Which row each row swaps with, under one turn or mirror
dun: [  8   4  -2 -15  -2   5   7   8  -3  15  29  -5 -14   9   1   8  33  22
  20]
Vebi: [-14  30 -12   3 -26   5  -9  -8  22  -8   6  18   1  14  -7 -16 -20   4
   9]
raz: [ -8  11   1   2 -18   2  -1  -8   3 -11  -3   0  -3  10 -14  34 -12   0
  25]
luve: [-19  22 -10  -5 -25   2  -7  -1  21  -3   3  18 -12  18  28 -13 -15  24
  -2]
Vod: [  1  18  -9 -23 -10  18   8  14  -3  21  -5   9  -4  18 -23 -11   6  13
   5]
zek: [  1   3   1  -2 -40  -2   1  -1  30  -6   9 -28   3   0  -3 -11   5  14
 -12]
fol: [  8   3 -15 -13 -33   2  17  -8 -14  -4   7 -10  -7   4  14 -18   8  27
  -1]
Deta: [ -3   1  16   1   4   4  -5  -3  14  23   6 -12   2   1   0 -43  10   7
  20]
bokob: [ 13   5  22 -17   8  -6  11   5  -2  27   1 -18 -15   4   4   5   7  14
  25]
Donez: [-13  -6  -6  13  12  -5 -10 -16  12  -8  16   2   8 -10  11  30  -4  -2
  -2]
Gevav: [ -5  12   8   2  -4  -6  -6  -9  -7 -15  24 -18  -3   3  -1 -10 -36 -12
   5]
pir: [  3  19   7 -25   7  -5  19  -1  -8  15  -1 -25  -6   9 -15   7  13   3
  10]
pibas: [  5 -14   6  11 -23  18  10   0  -4  10   5  15  11  -7  -8  18   4  15
  24]
Pimon: [  1  -8   5  -2   7  -2   3   1  12 -12   2 -16   0  -2  -3 -43 -10  11
  26]
kop: [-13   9  12 -16  24  -9  -4  -2  41   7  11  -4 -12   3  21   4   7   7
  25]
dibup: [ -1  17 -12   0 -17  -5  -4   0 -18 -19  33  12 -15  10  -2 -12  22   4
   4]
Lafup: [ 17  -7 -12   6  11  21  -5  24   2   7   0  16   0   2  -9  -8 -17  -9
  12]
lavug: [ -4  -2   1  -8  -8  28  -7  18   7  11   3  12   6  10  36   8 -12  -2
 -15]
bilaz: [ 25  -3  14   4  21  11   3  16 -11   8  19   8 -10   3   0   8  -4  -4
  19]
folub: [ -9  -8   2   2  17   9 -13   2  38  -9   7   8  15  -9  31  -4  -2  -3
   8]
zafa: [ 17  13   2  16  15  -6  -4   8   4 -19 -10  -8 -23   7  -7 -31   4   1
   3]
bor: [ -3  10   6   1 -36   1  -4  -2   5  -1   9  -7  -5   9  -3   4  41  -4
  22]
Senez: [-17  18  -2 -13 -37  16   5  -9  -5 -10  -5  13  10  18  11  -7   1  13
 -14]
dod: [ 17  10  -3  18   6   0 -15  16  12 -23   8   3 -26   3  26 -19   8   0
  -5]
dofu: [-10  23  19   4  28   1   1  -1  21  26  23   8 -14   6   4   9   0  -5
  -1]
Tukug: [ -5   9  -2  -6  -9   5  -3  -2   6   2 -18   5  -6   1  11  27 -19  25
 -22]
vad: [ -3  11  -8   4  -1   2 -10  -5   6  -4  -3  13   1   8   5  38 -23  -1
  12]
losa: [ -3  18 -20 -17 -11  10   0  10  19   0   6  17  -2  17  -3 -17  16  13
 -23]
vis: [-13   1   1   9  14  -8   0 -16  -3  13 -22  16   0 -11   5  -9 -15  -9
 -10]
Gik: [ -2   8  17  -6  24   4   5  -5  -7 -16  -4  -7  -1   5   5 -38   4  -9
  -3]
veguz: [ -2 -10   4   3  -6   6  -4  -1  14 -11 -15  29  -3  -1   8  27   3 -16
   5]
bek: [ -3  14 -12  -3  23   0  -2  -8   9 -24  15 -10  -7   4  12 -18 -17   0
 -21]
Sisi: [ -4  12  -2  -2 -34  -1   1  -2  22   1 -16  -4  -2  11   6  -1  -3  28
 -23]
buvan: [ -7   6  13  -6 -23  -4   6  -9   7  26  19   3   0   0   4  31 -12   2
  -5]
vige: [-16  20  16 -11  12 -14   6 -16  33 -10  -7 -18  -4   5  -5   3  12   7
  12]
vetu: [  9   1  11 -20 -16  13   1  14 -10   1  13   2 -10  11  32  -9 -12  30
  -4]
niru: [  3   9   0   3  -9   2   1   3   9 -26 -22  20  -7   8  11  11  23  23
  25]
Sevi: [-25  10   0   5 -21   3 -13  -9  24 -16  13  13  -5   3  30   0 -12  29
  -4]
roris: [ -3  -3  -9   0 -26   1  -3  -4  15  -9   1   9   1  -1   6  13   6  11
  50]
nekav: [ -4  16  -3  -8 -31   2   4  -2  16   8  19  -3  -3   9   8 -16  26   1
  37]
pok: [ -2  -9  -8  13   0 -15   7 -16   2  -5  -7   6   0 -14  -3 -33  12  -6
  -9]
Kubu: [  0   3  12  -2   4   2   3   0   7 -16  22 -18 -13  -3  -1 -38   8  19
  28]
Miba: [-12  10   2  -5 -23  -6   7  -6  13  46   3   0 -12   1   6  -2  -9  -5
  -6]
pomak: [ -1   7   6   1 -14   7   5  -1 -11  14  17 -22  -3   3  -2 -19  -2 -29
  19]
bafu: [ -6  -5  16   4  18   8 -18   6  31 -10   0   2   5  -2  21   8  20  -5
  -8]
das: [  5   2  29 -15  23  -3   6   9   7  13  -9  -7 -20   6  18  11   8  16
  13]
zuvet: [  5  -4  17  -5   7   3   6  -1  16  10  -7   3  -1  -5  18 -45  -1  22
  10]
tos: [-15  12 -12  13 -20  18 -23  -1  19   4   4  30   9  14  13  -9 -10  12
   6]
Lutu: [  3  -7  -8   4 -24  10  -7   3   3 -10  18   6   4   1  44  -3 -10  23
   5]
ginuf: [ 14  19   5  -2   9  -7   6   3 -18   1  -3 -19 -25   2 -20  -9   3   2
  17]
zeki: [-10 -16  10 -13   7  -1  -1  -8  12 -12  18  -9  14 -12  14  -9   5  16
 -27]
bizuk: [  0   5  -6   0  10   4   0  -4 -13  -8 -18  16   3   2  18  32  -8   0
  -4]
repuz: [ -2  16   4  -6   3  -2  -1  -1  11  -5  42 -29  -4   9   9 -25  -8  -3
  13]
voval: [  0   7  22 -26  -3   0  15   6  18  17   1  -7 -15   9 -13   2  26 -11
  13]

kop pairs with roris
ginuf pairs with Tukug
zeki pairs with dibup
Vebi pairs with zuvet
dod pairs with zek
Kubu pairs with Sevi
dun pairs with Donez

